mig: [ 75 110  42 174  80 158]
Gogoz: [131 172 152  65  64 148]
Rep: [152  66 172 148 131  64]
kasap: [130 132 126 129 124 125]
riros: [124 130 132 130 125 126]
order: [124 125 126 129 130 132] -> kasap
order: [148 131  64 152  66 172] -> Rep
order: [126 125 130 132 130 124] -> riros
order: [172  65 131 152 148  64] -> Gogoz
order: [126 129 125 132 124 130] -> kasap

nas: [133 119 169  88 140 109]
Tebem: [133  88 108 139 119 169]
kasap: [169 140 108  88 119 135]
Gogoz: [169  88 134 108 119 140]
order: [ 88 108 119 135 140 169] -> kasap
order: [ 88 108 119 134 140 169] -> Gogoz
order: [135 169 140 108  88 119] -> kasap
order: [135  88 119 140 169 108] -> kasap
order: [169 119 139 108  88 133] -> Tebem
order: [134 119  88 169 140 108] -> Gogoz

nas: [170 188 120  84 122 203 104]
kasap: [182  93 127 104 121 147  97]
riros: [122 120 188 104  85 203 170]
order: [ 84 120 170 104 188 122 203] -> nas
order: [ 97 147 121 104 127  93 182] -> kasap
order: [ 84 122 170 203 188 120 104] -> nas
order: [104 170 120 188  84 122 203] -> nas
order: [104 170 188 120  84 122 203] -> nas
order: [170 203  85 104 188 120 122] -> riros

dogu: [130 121 129 139 124 145]
mig: [129 129 123 123 135 139]
fugom: [139 130 129 121 124 144]
Gogoz: [145 117 129 139 124 121]
kasap: [131 132 128 129 125 139]
Tebem: [139 128 129 126 132 131]
order: [121 124 129 130 139 144] -> fugom
order: [123 129 123 135 139 129] -> mig
order: [121 124 139 129 117 145] -> Gogoz
order: [126 128 129 131 132 139] -> Tebem
order: [124 144 129 130 121 139] -> fugom
order: [145 124 139 129 121 130] -> dogu

Tebem: [128 128 161 131]
nas: [137 144  80  63]
ripim: [142 155  67 169]
Rep: [144 138 175  62]
mig: [ 67 155 169 141]
fugom: [138 144  63 175]
Gogoz: [170 142  67 155]
order: [ 67 169 142 155] -> ripim
order: [155 170 142  67] -> Gogoz
order: [169 142 155  67] -> ripim
order: [ 62 175 138 144] -> Rep
order: [ 63  80 137 144] -> nas
order: [ 63 144 175 138] -> fugom
order: [ 63 138 144 175] -> fugom

nas: [ 75 159 121 124 187 111 172 174 185 131 182  84 113 182  84  69  70 101
 117  81 191 128 165 179 170 166 143 160 104 150 159]
Gogoz: [ 71  71 158  86 114 113 155 107 171 143 104 190 141  90 134  96 119 146
 117 137 181 173 154 120 118 180  98  72  68 158  84]
Rep: [ 86 155 105 132 174 137 133 104 151  77 134 129 143 119 190 120 111 146
 163 111 176  72 161  90 160 138 116 159 127 112  83]
Fiva: [156 127  89 152  93  98 172 150  74 104 122 176  91  78 171 134 189  94
 157 117 142  83 164  79 107 132 164  68  99  88 143]
mig: [189 156  98 142 122 164 127 134 132 143 152  89 104  74 107 172  83  68
  99  88  91 157 164 149  79  93  78 176 117 171  94]
dogu: [180 190 104 137  72  71 120 143 107 114 171 113 173  98 154 146 158 141
  84 117 119  68 158 181  90 155  96 119  86 134  71]
order: [164  79  99  94 127  88 176 122 117  83  89 171 143 157  78 164  91 107
 134  68  74 172 189 149 132 156 104 142 152  98  93] -> mig
order: [171 143 104 190 141  90 134  96 119 146 117 137 181 173 154 120 118 180
  98  72  68 158  84  71  71 158  86 114 113 155 107] -> Gogoz

mig: [ 76 126 122 148  98  87 146 148 163 119 136]
ripim: [119 141 142 134 139 123 134 152 136 112 157]
dogu: [ 79 134 176 169 126 158 126 100 161 132 115]
riros: [162 145 155  98 167 164 154 150 125 139 175]
nas: [116 112 116 113 106 124 167 123 153 163 124]
fugom: [ 88 110 108 143  88  95 137 119 149 133 105]
zeput: [105 150 166  96 114 173 119 123 168 138 175]
Fiva: [126 126 176 169 159 132 100 134 115  79 161]
Rep: [ 94 138 114 106 119 157  85 105 128 137 121]
Gogoz: [105  86 137 157 106 119 121  94 138 128 114]
Tebem: [175 150 166 123 105 114 173 168 138  96 118]
kasap: [136 123 152 134 112 141 120 157 139 142 134]
order: [175 138 168 123 119 173 114  96 166 150 105] -> zeput
order: [161  79 115 134 100 132 159 169 176 126 126] -> Fiva
order: [141 120 157 139 142 134 136 123 152 134 112] -> kasap
order: [119 157 137 138  86 114 121  94 105 106 128] -> Gogoz
order: [175 138 173 150 123  96 119 168 166 105 114] -> zeput
order: [152 136 112 157 119 141 142 134 139 123 134] -> ripim
order: [118  96 138 168 173 114 105 123 166 150 175] -> Tebem

nas: [129 114 121 153 135 113 125 157 120 158 162 153  99 147 139  94]
kasap: [151 148 118 100 138 190 150 157 119 103 125 107 156 166 162 123]
Fiva: [123 138 119 162 125 148 150 166 103 107 118 157 101 190 151 156]
Rep: [162 150 103 101 156 118 157 107 148 151 123 138 166 119 189 125]
zeput: [107 138 148 166 151 123 101 190 119 150 117 103 125 156 157 162]
order: [148 151 157 138 118 190 100 123 107 119 103 125 156 162 166 150] -> kasap
order: [103 107 118 157 101 190 151 156 123 138 119 162 125 148 150 166] -> Fiva
order: [156 151 190 101 157 118 107 103 166 150 148 125 162 119 138 123] -> Fiva
order: [101 103 107 118 119 123 125 138 148 150 151 156 157 162 166 190] -> Fiva
order: [138 101 190 148 150 166 151 157 162 156 125 119 107 118 103 123] -> Fiva

zeput: [130 155 163  99 130]
Tebem: [120  58 147 169 142]
ripim: [129  99 130 164 155]
Fiva: [136 191 120  84 136]
mig: [164 155  99 130 130]
order: [130 130 164  99 155] -> mig
order: [ 99 155 130 164 129] -> ripim
order: [155 130  99 130 163] -> zeput
order: [130 164  99 130 155] -> mig

Rep: [108  91 139 149 124 151 132  96 117  86 152 170  96 170 144 123  62 112
 111  98 128  98 140 114 107 133 143 171 133 155 110 135 149 116 155 142
 126 148 157 107 123 129 135  74  73 133 130 137]
mig: [142  74 157  73  96 124 140 122 133 149 135 126  96  98  86 137 170 128
 135 149 148 112 110  62 111 155 114  91  98 107 129 130 152 117 116 144
 123 133 170 133 151 139 132 107 143 171 108 155]
Gogoz: [141  71 157  86 103 122 133 129 131 148 124 113  96 109  95 137 160 124
 135 149 145 106 116  61 119 153 116  95  98 121 133 136 146 117 110 132
 119 133 170 135 145 137 135 107 140 171 109 142]
nas: [125 142 109 134 131 129 127 117 147 139 140 130 113 129 124 117 129 115
 132 105 108 132 129 119 135 118 138  89 148 128 134 142 137 138 124 131
 146 122 145  98 112 130 116 139 118 111 113 138]
dogu: [135  82 152  94 113 122 132 126 130 142 123 117 108 119 106 134 152 126
 132 141 135 109 121  75 128 144 124  97 105 122 136 138 138 121 111 130
 123 128 164 134 133 136 135 112 133 154 113 141]
kasap: [ 61 108 100 130 107 152 142 125  90 105 113 115 127 141 137  72 135 142
 123 158 142 147 129 128 180 108 137 125 128 141 100 107 138 132 133 123
 139 149 161 156  78 106 143 122  66 111 169 142]
Fiva: [138  90 147 102 111 122 131 130 130 142 125 114 103 114 106 135 148 124
 135 145 142 112 120  79 120 146 116 111 106 123 128 131 141 118 113 130
 119 133 154 135 143 132 132 114 138 162 115 136]
order: [ 89  98 105 108 109 111 112 113 113 115 116 117 117 118 118 119 122 124
 124 125 127 128 129 129 129 129 130 130 131 131 132 132 134 134 135 137
 138 138 138 139 139 140 142 142 145 146 147 148] -> nas
order: [ 79  90 102 103 106 106 111 111 112 113 114 114 114 115 116 118 119 120
 120 122 123 124 125 128 130 130 130 131 131 132 132 133 135 135 135 136
 138 138 141 142 142 143 145 146 147 148 154 162] -> Fiva
order: [170 148 111 149 130 137 149 155 114 117  96 151 123  98 126  62 129 155
 108 133 110 144  86 133 107 124  98 143  74 135  96 142 170 133 140 132
  73 157 171 123 107 139 135 112  91 152 128 116] -> Rep
order: [139 132 107 143 171 108 155 142  74 157  73  96 124 140 122 133 149 135
 126  96  98  86 137 170 128 135 149 148 112 110  62 111 155 114  91  98
 107 129 130 152 117 116 144 123 133 170 133 151] -> mig

dogu: [166 103 173 121 144 141 120 163 164 174 177 148  91 118 168 160 156 165
 114 166 188 106 148  95 105  85 172]
kasap: [160 118 172 148  91 156 103 105 166  85 173 164 163 166 141 113 168 188
 165 106 174 144 121 177 120 148  95]
ripim: [ 85 163 103 168 165 188 166 167 148 173 106 118 160 121 141 172 164 148
 144 114  95 105  91 120 156 174 177]
riros: [166 103 173 121 144 141 120 163 164 174 177 148  91 118 168 160 156 165
 114 166 188 106 148  95  90  85 144]
order: [148  91 118 168 160 156 165 114 166 188 106 148  95 105  85 172 166 103
 173 121 144 141 120 163 164 174 177] -> dogu
order: [172  85 105  95 148 106 188 166 114 165 156 160 168 118  91 148 177 174
 164 163 120 141 144 121 173 103 166] -> dogu
order: [166 188 106 148  95 105  85 172 166 103 173 121 144 141 120 163 164 174
 177 148  91 118 168 160 156 165 114] -> dogu
order: [ 95 148 120 177 121 144 174 106 165 188 168 113 141 166 163 164 173  85
 166 105 103 156  91 148 172 118 160] -> kasap
order: [168 160 156 165 114 166 188 106 148  95 105  85 172 166 103 173 121 144
 141 120 163 164 174 177 148  91 118] -> dogu

Rep: [186 180 142 143  98  83 123]
nas: [141  84 138 162 160 106 150]
dogu: [140 123 137 141 160 106 150]
mig: [137 150 140 160 140 123 106]
order: [ 83  98 123 142 143 180 186] -> Rep
order: [ 84 138 162 160 106 150 141] -> nas
order: [150 140 123 137 141 160 106] -> dogu
order: [ 98 123 180 186  83 143 142] -> Rep
order: [123 137 141 160 106 150 140] -> dogu

kasap: [123  95 150  87]
nas: [159  95  80 179]
dogu: [153 135  76 103]
mig: [145 114 175  65]
Fiva: [155 166 117 125]
riros: [ 96  64 164 112]
fugom: [ 97 124 180 119]
Gogoz: [117 155 125 165]
order: [164 112  96  64] -> riros
order: [ 65 175 114 145] -> mig
order: [165 125 155 117] -> Gogoz

kasap: [133 150  93 147]
Fiva: [158 169 147 165]
ripim: [150 137  93 133]
dogu: [133 150  93 136]
riros: [127 145  93 139]
order: [147  93 133 150] -> kasap
order: [150  93 136 133] -> dogu

kasap: [106 143 126  97 102]
dogu: [120  67 149 184 135]
Fiva: [102 143  97 127 106]
Gogoz: [ 97 102 106 128 143]
order: [102 106 143  97 128] -> Gogoz
order: [135 184 149  67 120] -> dogu
order: [126  97 102 106 143] -> kasap
order: [ 97 102 106 127 143] -> Fiva

Fiva: [116 116  75 154 103 190]
dogu: [150 120  53 107 131 169]
fugom: [117 116  74 152 104 191]
zeput: [150 120  53 152 124  90]
Gogoz: [116 189 103 154 116  75]
mig: [116 152 117 103  74 191]
order: [120 150  53  90 152 124] -> zeput
order: [ 75 103 116 116 154 190] -> Fiva
order: [191 104 152  74 116 117] -> fugom

